4  4  4  5  6  2  4  4  4  4  4  3  4
2  3  4  4  4  3  3  3  3  5  2  3  4
4  3  2  4  6  4  2  3  6  4  2  4  4
4  3  2  5  6  4  2  2  7  5  5  3  3
4  4  4  5  5  3  2  2  5  4  3  3  2
4  3  2  5  6  3  0  1  7  4  5  2  3
3  3  3  5  5  3  3  3  4  5  4  4  3
4  4  3  4  4  4  3  3  5  4  3  3  4
4  2  2  5  6  3  2  1  6  4  4  3  4
3  3  3  5  5  3  2  3  5  4  6  2  4
3  3  3  5  5  3  1  2  7  4  4  2  3
4  2  1  5  6  3  1  2  7  4  5  4  3
result: 2

192  600  442  555  549  422  433  291  466  356
540  840  930  567  575  690  402  450  534  403
546  779  790  205  241  523  668  550  586  628
444  596  549  477  437  508  676  732  522  300
517  598  554  401  446  394  323  409  428  296
176  507  714  565  701  297  554  665  329  632
146  674  697  777  260  485  303  680  524  557
result: 540

8143  7291  7626  6314  4612  6763  6731  5633  7386
7291  7698  7660  5663  7219  3744  5726  5232  3218
4604  6862  6884  5889  7642  6962  5230  8049  7803
6908  6698  6740  7161  6526  6557  6046  5669  5390
6239  6994  7384  6680  5929  7035  6009  6222  6326
6822  7157  7232  5603  7504  6294  4717  6040  5268
4786  6047  5750  5714  7102  6841  4857  6632  7323
7482  8024  8153  5540  6446  7226  5659  6655  7882
result: 7291

157  179  147   57  161   97  196  159  162  160
142  179  157   54  138  107  200  146  135  192
137  185  133   41  152  110  187  145  161  172
150  179  144   50  157   97  187  158  163  183
155  168  162   29  155  103  185  143  174  203
163  180  149   42  159  103  186  145  154  177
133  151  163   37  148  116  196  157  145  182
146  166  131   29  160  111  198  170  151  173
147  174  139   43  138  115  198  152  143  195
result: 142

8290  8590  5592  6578  5700  7153  8358  8284  5323
8400  5397  7616  8898  7177  6636  6054  6995  6710
8600  5017  7224  9894  7129  5388  7310  7246  6669
5872  7121  4771  6950  8187  5478  5249  5848  7166
6423  8656  7276  6472  6713  7004  6563  3150  4222
6734  5312  6909  6967  6644  7035  5403  6976  7286
result: 8400

54  39  23  46  42  59  31  24  41  81  44  74
55  37  22  47  25  59  33  25  42  82  47  73
46  36  42  42  30  42  50  18  38  52  30  53
59  38  19  52  25  62  39  25  46  42  55  68
37  40  31  42  31  41  50  21  39  48  36  54
58  38  17  52  32  62  40  20  38  88  63  64
55  38  23  47  25  59  32  25  42  82  46  74
58  38  19  51  25  62  39  26  46  84  53  42
54  47  24  46  31  61  31  19  41  77  36  70
result: 55
---
(37, 1, -10, -28, 30, -7, -46) ==> 30
(29, -19, -4, -25, -2, -48) ==> -25
(-1, 35, 3, 51, -15, -20, -15) ==> -15
(11, -45, -1, -26, -22) ==> -1
(-29, 26, -50, -4) ==> 26
(-5, 45, 20, 11, -19) ==> 20
(45, 24, 48, 11, -7, 19) ==> 11
(-27, -51, -38, 2, -24) ==> -38
(12, -24, -39, -52, -34, -36, 0) ==> -34
(6, 19, 10, 22, 35, 3, -54) ==> 35
---
30	38	-34	1	51	-7 | 38
-27	34	20	-47 | 34
8	15	4	-49	-11	-11 | 15
-33	55	17	-7	6 | 55
23	3	16	50	-34	1	0 | 3
-23	5	25	44	-7	40 | 5
---
[[-54  -4  29  49 -29  15 -53]
 [ -6 -11 -24 -16 -28  34 -38]
 [ -5  -2 -23   9 -14  14  -7]] gives -24

[[-16 -44 -51  -5 -40  -6]
 [ -2  -5 -18  -1 -14  -2]] gives -18

[[  4  -5   3   5  -1 -33]
 [ -2 -28  18  11   0 -14]
 [  1 -26  24  14  -3  44]] gives 18

[[  4  42  26 -23  49]
 [  6   8  53 -33 -38]] gives 53

[[-31 -28 -45  16]
 [ 20  35 -13 -40]] gives -13

[[-12  17  18 -22  -2 -30]
 [-41  30  28  15  34  29]
 [ 41  23  30  19  34  40]] gives 28
---
[ 11  51 -24  -5]	11, -5
[ 2 40 -1 -3  3]	2, 3
[ 27 -45  11  44]	27, 44
[ 1 29 -1 46 -3]	1, -3
[-43  -9  -8   9  13]	-43, 13
[  1  13  31 -32  34  40  14]	1, 14
[ -3  49   6  29 -11  -2   4]	-3, 4
[37 57 52 32 28 33]	37, 33
[ -6 -49  -1 -35]	-6, -35
[ 35  53 -21  43]	35, 43
